Some points, one per row:
[ 0.4  0.1  0.2  0.8 -1.2 -0.3 -0.5 -0.4]
[ 0.7  0.4  0.4  0.3 -0.7 -1.1  0.8 -0.8]
[ 0.3  1.6  0.9  1.5  0.3 -1.4 -0.4 -1.1]
[ 1.8  1.7  0.2  0.2 -1.0 -1.2  0.0  0.0]
[-0.3 -1.2  1.2 -0.6  0.7  0.1 -1.6  0.4]
[-1.9  0.3 -0.4  1.1 -0.1  0.1 -0.1  0.7]
[ 0.5  2.1 -0.3  1.0  0.7 -2.2  1.3 -1.5]
[ 1.9  0.4  1.1  1.5 -0.4  0.0  0.2 -0.9]
[-2.0 -0.7  0.0 -0.3  0.5 -0.1 -0.5  0.3]
[ 0.1  1.1  1.2  1.2 -0.1 -1.3  0.7 -0.4]
[-1.3 -1.9  0.4 -1.9  2.0  1.1  0.3  1.6]
[ 0.3 -3.3 -0.3 -1.8  0.4  0.7  1.0  0.0]
[-0.4  1.9  0.5  0.5 -0.8 -1.3  0.8 -0.4]
[-2.2 -0.6  0.7 -2.1  2.1 -0.6  0.1 -0.4]
[ 0.1 -1.6 -0.4 -1.3 -0.7  0.3  0.5  0.2]
[ 0.2  0.8  0.8  0.0  1.1 -1.0 -0.5 -0.9]
[ 0.4 -0.4 -0.3  0.2 -2.0  0.7 -1.1  0.3]
Here are 12 more points, each followed by its number:
[-2.3 -1.1  0.7 -1.0  1.6 -0.1  0.0  0.7] 0
[ 0.2  0.5 -0.2 -0.6 -0.5  0.2 -0.6  0.8] 1
[ 1.0  0.6 -0.6  1.4 -0.6 -1.6  0.4 -1.5] 2
[-1.2  1.0  1.5  0.3  2.0  0.2 -0.7 -0.2] 3
[-0.3 -0.7 -0.9 -1.4 -0.3  0.9 -1.1  0.2] 4
[-2.2 -2.2  0.1 -1.0  0.3  0.9  1.4 -0.3] 5
[-1.5 -1.9  0.7 -1.3  0.9  0.9 -2.1 -0.2] 6
[-0.2 -0.5  0.9 -0.8  0.4  0.4 -0.6 -0.7] 7
[ 2.3  0.4  0.8  0.5 -1.9  0.1 -0.4  0.6] 8
[ 4.2  0.3 -0.5  1.1 -1.2 -1.3  0.7 -0.7] 9
[ 0.6  1.1  0.4  0.5 -0.3 -0.4  1.7 -0.6] 10
[ 0.4  0.7  0.4  0.1  0.5 -0.2 -0.9 -0.9] 11
Which of these numbered points is nearest to each point below, ignoring the direction in which the first points spread most? Its number follows each.
[-0.2  1.5  1.4  0.5  1.6  0.2 -0.3 -0.9] > 3
[ 1.5  1.5  1.4  0.4 -0.5 -0.8 -0.3 -0.6] > 7
[ 1.4 -1.1 -0.1 -0.7 -0.9  2.1  0.5 -0.3] > 8
[ 1.0  2.1  1.0  0.9  0.5 -0.8  1.0 -0.3] > 10
[ 0.2  2.2 -0.4  0.1  0.9 -0.8 -0.2 -0.9] > 11
[-0.7  0.6 -0.9  0.5 -0.2  0.4  0.3  1.5] > 1
Here are 12 other points, each followed by its number:
[ 0.0  0.5 -1.0  1.4  1.4 -0.8  0.3  0.1] 0
[-0.9 -2.6 -0.4 -2.5  0.5  1.6  0.5  0.9] 1
[-1.3 -2.6 -0.6 -2.5  0.0  1.4 -0.3  0.6] 2
[ 0.8  1.0 -1.1  2.6 -1.6  0.8 -0.2  0.7] 3
[-0.5 -0.9 -0.8  1.5 -0.3  0.1 -1.2  1.0] 4
[ 2.1  1.0  0.4  1.8 -0.2 -1.9  1.5 -1.6] 5
[ 0.0  1.4 -0.1  1.3  0.8 -1.0  0.4 -0.1] 6
[-0.5  0.8 -0.5  1.2 -1.4 -0.4 -1.1  1.3] 7
[ 3.3  1.9 -0.2  1.3 -0.5 -1.2  0.2 -0.1] 8
[ 0.8  1.2 -0.8  0.2 -1.9  0.4 -0.4  1.0] 9
[ 0.0  1.4  0.8  0.7  0.3 -0.8 -0.1 -1.5] 10
[ 0.7  1.5 -0.7  0.5  0.5 -1.3 -0.2 -0.4] 11
The same question for these:
[-1.0 -1.1 -0.6 -0.9 -0.4  0.0 -0.3  0.5] > 2
[-0.6  1.3 -0.1 -0.4  0.8 -1.2 -0.3 -0.1] > 11
[ 1.4  0.7 -0.7 -0.2 -0.4 -0.5  0.9 -1.0] > 1
[ 1.0  1.8 -0.3  0.8 -1.5  0.7 -0.6  0.4] > 9
[ 0.6  1.3  0.2  0.7 -1.4  0.5 -0.1  0.3] > 9
[ 1.4  1.4  0.3  1.2  0.3 -0.7 -0.3  0.1] > 11
